Small tables with named rows and columns. After each table, cells are looked up by row and column.

Zus =
fields: Lib, Lev, Sifon, Bifo, Kator
Didapob: [0.5, 0.5, 0.6, 0.2, 0.5]
Daf: [0.4, 0.4, 0.4, 0.6, 0.5]
Poti: [0.3, 0.4, 0.6, 0.4, 0.4]
Bito: [0.7, 0.4, 0.5, 0.6, 0.7]
Vemeg: [0.7, 0.6, 0.4, 0.5, 0.4]
Zosi: [0.3, 0.5, 0.4, 0.6, 0.4]
Nurases: [0.4, 0.4, 0.6, 0.8, 0.5]
Derob: [0.7, 0.5, 0.2, 0.6, 0.5]
Nudop: [0.4, 0.6, 0.4, 0.4, 0.5]

Sifon of Daf is 0.4
Lev of Nurases is 0.4
Lev of Daf is 0.4
Lib of Daf is 0.4
Lib of Derob is 0.7
Lib of Nurases is 0.4
Sifon of Bito is 0.5
Bifo of Didapob is 0.2
Kator of Didapob is 0.5
Bifo of Nurases is 0.8
Kator of Daf is 0.5
Lib of Didapob is 0.5
Lev of Bito is 0.4
Lev of Nudop is 0.6
Lib of Vemeg is 0.7
Bifo of Derob is 0.6

Zup:
         Rimusot   Lor
Feki         554   344
Moz         -505  -485
Mapidu      -668  -810
Fim          311  -847
Sisuva      -114   554
Gezad       -982   291
Lonivis      521  -197
Bitib       -776  -258
Zivozig      548   472

Rimusot of Sisuva is -114
Rimusot of Fim is 311
Rimusot of Mapidu is -668
Lor of Mapidu is -810
Rimusot of Bitib is -776
Lor of Gezad is 291
Lor of Bitib is -258
Rimusot of Feki is 554
Rimusot of Moz is -505
Rimusot of Gezad is -982
Rimusot of Lonivis is 521
Lor of Sisuva is 554
Rimusot of Zivozig is 548
Lor of Zivozig is 472
Lor of Moz is -485
Lor of Feki is 344
Lor of Lonivis is -197
Lor of Fim is -847

Tikesig:
	Vete	Mufamap	Dif	Tal
Peb	-880	787	590	638
Vazizev	851	-449	-43	-175
Buv	258	724	-857	510

Buv, Tal -> 510
Peb, Dif -> 590
Buv, Vete -> 258
Vazizev, Mufamap -> -449
Vazizev, Vete -> 851
Buv, Mufamap -> 724
Peb, Tal -> 638
Buv, Dif -> -857
Peb, Mufamap -> 787
Row with the largest Vete: Vazizev

Firera:
           Bop    Zod
Saf      6.363  3.459
Fezo     6.250  6.444
Zogu     2.238  6.784
Vabakun  7.197  0.611
Sunonir  5.222  7.703
Benolu   3.140  6.098

What is the Zod of Vabakun in Firera? 0.611
What is the Zod of Benolu in Firera? 6.098
What is the Zod of Sunonir in Firera? 7.703
What is the Zod of Fezo in Firera? 6.444
What is the Zod of Saf in Firera? 3.459
What is the Bop of Fezo in Firera? 6.250
What is the Bop of Benolu in Firera? 3.140
What is the Bop of Saf in Firera? 6.363
What is the Bop of Zogu in Firera? 2.238
What is the Bop of Vabakun in Firera? 7.197
What is the Zod of Zogu in Firera? 6.784
What is the Bop of Sunonir in Firera? 5.222

Let.tsv
	Kuli	Fulag
Vefat	123	164
Pafi	128	177
Sem	108	144
Lag	108	93
Puvo	66	129
Sisut	186	69
Zis	61	191
Vefib	155	242
Soparem	117	134
Kisaza	101	113
Tenit	93	110
Bod	54	129
Lepef	30	103

Pafi, Kuli => 128
Lepef, Kuli => 30
Sem, Fulag => 144
Zis, Fulag => 191
Puvo, Fulag => 129
Bod, Kuli => 54
Sem, Kuli => 108
Vefib, Fulag => 242
Kisaza, Fulag => 113
Soparem, Kuli => 117
Tenit, Fulag => 110
Bod, Fulag => 129
Row with the largest Kuli: Sisut

Dil =
cols = Zakim, Lumo, Nuz, Kob, Tifa, Dep, Kad, Luf, Pemafos, Nukom
Rete: [13768, 12556, 22129, 6479, -617, 1110, 24792, 2055, -17043, -3835]
Dosoz: [-2949, 48273, -7313, 12306, 6999, 12921, 8333, -15395, 21660, 10815]
Zedel: [38712, 14257, 11487, 10640, -34136, 891, -15594, -67995, 10532, -4750]
Biso: [16275, 57827, 38598, 2693, 9232, -2571, 215, 74018, 7495, 5364]
Gemisi: [10979, -29783, 25472, 10454, 19001, 10734, 14275, 84876, -3353, -20657]

What is the Lumo of Gemisi in Dil?
-29783
What is the Tifa of Rete in Dil?
-617
What is the Lumo of Zedel in Dil?
14257
What is the Pemafos of Biso in Dil?
7495
What is the Kob of Biso in Dil?
2693
What is the Pemafos of Rete in Dil?
-17043
What is the Tifa of Zedel in Dil?
-34136
What is the Lumo of Biso in Dil?
57827
What is the Zakim of Zedel in Dil?
38712
What is the Kob of Rete in Dil?
6479
What is the Nuz of Dosoz in Dil?
-7313
What is the Nukom of Rete in Dil?
-3835
What is the Nukom of Biso in Dil?
5364

